One vector is turned by the same rotation once a tick. Each row is the vector after some number of ticks, and that number follows the row.
The counts run from 0 to 132.
[-18 -47 -23 -10 -17  18  10  25  35  37 -13  44  34  11 -25  21 -45 -13
  19   5  33 -22  26 -11   0   8   6  29 -15  24 -12 -16 -48  37   8 -48
  30 -43 -13] -> 16
[ 22  34  24 -28   2 -22  31  13 -18 -27  12  -1 -14  38  35 -74  14  -5
 -22 -21  -6 -29 -15   8  40  24 -12 -40 -29   7  25  33  13  -4   9  14
 -29 -42 -28] -> 74
[ -7   8 -24 -80 -15 -24 -31  56 -11  -9 -14 -27  14   5   9  18   9  36
  11  41  30  20  15   7   1   7  38  30 -23  -8  21 -29  40  47  19  14
   8   8  -2] -> 46
[ -6 -32 -12   0 -16  40   6  19  22  42  -1  47  19  25 -22   5 -49 -41
  15  29  32 -11  30 -17   9  16 -15  16 -21   8  -3   4 -39  36 -21 -58
  27 -42 -22] -> 17
[ -9 -36   0  10   3  49   2  -6  21  53   2  58   8  22 -22  38 -11 -13
   9  17  16  10  46 -42  23  24 -28  30 -46   4 -10  -4 -34  25   1 -49
  -1 -11   4] -> 14
[  9  39   6  78  -4  16 -12  -6 -29  30  34 -31   9   7 -23  40 -33 -15
 -31 -28   0 -14 -28   4 -10 -23 -35 -30  26 -48 -20  36 -12  -9  -4 -15
 -37   4  -4] -> 109
[  2  14 -20 -81 -12 -18 -33  39  -9  -6  -6 -17  -6  33  12  -2  -1   3
   8  69  36  25   5  -5   1  21  36  19 -13  -1  26  -9  47  53 -10  10
   5  -5 -11] -> 47
[ 19  44 -14  68  -4  17   5  24 -36  20  16 -23  32 -18 -19  20 -54   0
  -1 -40  -5 -28 -13  18  -8 -14  -8 -16  21 -52 -12  20 -31 -18  13 -28
  -3 -10 -23] -> 106
[-16 -57 -15  -3  -9  29  11 -12  48  45  -3  52  10  40  -7  30 -15 -21
 -11  14  31   9  20 -36  10   4 -20  29 -31  40 -25   0 -26  27   9 -38
   4 -24  -1] -> 13
[ 17  -4  -1  46  27  71  55 -59  20  15   4  39 -35  -5  -9 -10  24  17
 -40  -6  -8  32  -3 -11  14  23  -1  26   0   6  -1  -1  -5 -56  29  15
  11  16   3] -> 90
[ 32  14 -21  44 -30  20  20  22  -7  28  22  -6  17  24 -17 -10 -76 -39
   3  -9  28 -26 -17   9  -9  10  -1 -14  33   1  -2  40 -28   2   9 -33
   5 -43 -45] -> 104
[-27 -38  -9  30   3  16  18 -34  12  33 -17  51  15 -24 -20  32 -18  44
 -36 -28 -13 -32 -28  31 -28 -11  -5   3  -7  10 -56   6  22 -22   2  33
  31  24  27] -> 4
[  8 -31 -21  17  17  52  51 -41  53  12   1  31 -12   3  -7 -12   1  19
 -43 -26  21  21  -6   1   5  -3  22  26  17  49 -13  -9 -20 -28  67   6
  16  -1 -18] -> 92
[-12 -37 -20   5  -1  35   0  21  16  43 -12  42  34  -8 -20  43 -27  14
  24   0  15  -9  55 -19  15  18  -8  39 -45  -3  -6 -24 -51  18  14 -50
  22 -18   8] -> 15
[-17 -30   8   6 -23 -13 -18 -27 -12  13  10 -36   3 -10 -13  39  52 -24
   9  58 -25   1   3  27  -9  -9 -25 -17  17 -38  10   7 -20  -6 -73 -24
 -23  29  50] -> 33
[  5  25  -2 -39 -10  -3 -33  31 -16  -8 -13  -6 -28   6   6 -28 -24 -19
  26  57  25  24  -4   0 -10  17  36  17  14   1  15 -10  65  40 -49  16
  48  -1 -18] -> 51
[ 23  -3 -27  23  22  36  42 -13  36  12   7  19   6  -8  -9  23  -8  31
 -12 -33  20  18  24 -27  14  -1  11  45   5  31   7 -23 -45 -24  82 -23
  -6 -12 -21] -> 95
[ -2 -33 -28  21 -28 -39 -13 -40  13  26  30 -19  24  -4 -19  69 -16  -9
 -29  18   2 -14 -46  12 -40 -23 -10 -11  31  26 -39  40   3 -10  -3   7
 -26   6  27] -> 115
[-13 -14  17  48   6  26  13 -48  -9  38 -10  52  -1 -15 -19  36 -16  24
 -38  -7 -33 -30 -12  22  -9  11 -30  -6 -26 -14 -56  21  24 -21 -17  28
  20  32  37] -> 3
[-28 -51  -9  -4 -37 -23 -18 -22  13  -1  11 -38   1   4 -14  25  35 -47
  10  53   1  -9 -19  23 -19 -28  -8 -23  43 -15   1   6 -16   9 -64 -20
 -28   8  42] -> 32
[  7  37 -10 -43   6  -8 -38  48 -31 -14 -29 -10  -7 -10  10  11  -6  27
  35  49  14  20  31   3  -2  25  35  32  -9 -32  19 -34  40  40  -6  10
  21  25  -3] -> 49
[ 10  13  32  -2  26 -45 -21 -14   5 -59   7 -17 -16 -44  29 -20  51  -5
  49 -23 -38  28  23 -43  17   0 -10  15 -10  28  23 -28 -20 -29   3  -6
  -3  15  12] -> 64
[ 46  15 -14  46 -13  37  26   7  -3  29  28  16   2  11   1  12 -54 -31
  14  13  18  -4   8 -24  10  42  -3  12  -4  -8  14  25 -38 -16  24 -52
 -17 -43 -43] -> 101
[  9  33   2 -49  -5  -4 -33  34 -30  -6  -7  -7 -24  26   7   7   2  -2
  23  74  18  36  23 -21  12  32  15  21 -26 -26  20  -6  52  43 -22   3
   5  14  -5] -> 48
[  7  44  15 -15  11  16 -38  24 -40  -8 -23  -5 -36 -14   6 -24 -15 -15
  27  51   2  34  14 -12  -3  24  22   9   2 -30  22 -15  57  29 -47  13
  50  28  -8] -> 52
[-30 -43  -9  12  18  40   1 -17  26  47 -16  48  16  -6 -21  59  10  29
 -17 -13  12   1  37 -34  14   4 -25  36 -43   9 -26 -22 -30   9  28 -13
   5   6  27] -> 11
[-43  -7  24 -12  -2  34 -17   9 -24  47  24  12  40  52 -28  42   3  10
 -43  40  -2  -4  -7 -11 -20  26 -15   5 -74   4 -30   8  11 -18  12 -11
  24  26   2] -> 124
[-16 -34  19   4 -24  -1  -9 -32  -9  46  42   3  30  24 -23  52   8  -5
 -22  56 -16  -8 -22   9 -32  29 -15  -9 -42  21 -34  23  -5 -41 -13  -8
   0  35  23] -> 120
[ -4  27 -13  69  -5  -4 -16  -2 -21  15  13 -36  28 -22 -25  59 -35  12
 -26 -44  -4 -32 -24  14 -21 -43 -16 -22  34 -36 -22  27 -12  -4  13   4
 -33  12   9] -> 110
[-10  25  -5 -59   0  -7 -37  45 -29  -1 -11 -26  13  27   2  29  32  34
  -2  52  16  28  31  -2  14  25  22  30 -38 -35  28 -31  23  28  13   1
 -10  28  14] -> 45
[-33  12 -12  37   7  28 -36  21 -21  13 -12 -37  11  -7 -19  27  -1 -24
   5 -21  14 -14  20  13   6 -52 -30  -9  31 -76   6  -1 -38  41 -32 -36
 -29  10  25] -> 26
[ 30  -9 -14  37  24  36  59 -53  18   1 -20  40 -34 -43  -7  -4   4  49
 -20 -20 -21   8   2  33  -2  23  12  17  16 -14  -9  -8  14 -48  17  36
  20  25  15] -> 87
[  5  22 -22 -51 -12 -25 -36  50 -17 -24 -30 -17  -5 -19   9  -7 -25  11
  34  43  20  20  10  16 -15   5  49  26  12   0  19 -31  53  42 -19  22
  43  10 -15] -> 50
[-19 -17  -3  25 -13   2 -34 -18  -9  11   6 -36 -13   4 -11  32  23 -43
  10  24   1  -9   4   4  -8 -40 -28 -19  34 -47   6  10 -18  27 -63 -25
 -43   7  40] -> 29
[-37  -2 -22  24  -9  33 -17  52  -4  20 -25 -21  31  -9 -27   3 -39 -14
   5 -37  21 -29  14  21   0 -41  -3  -9  32 -48  -5  -8 -48  40 -25 -30
  11 -20  -2] -> 23
[ 44  15 -17  40  17  34  32  -3  12  28  14  28   9 -11  -2  29 -27   2
  10 -11   9  17  30 -31  23  28 -11  29 -11  -5   9  -3 -53 -23  59 -48
 -22 -19 -27] -> 98
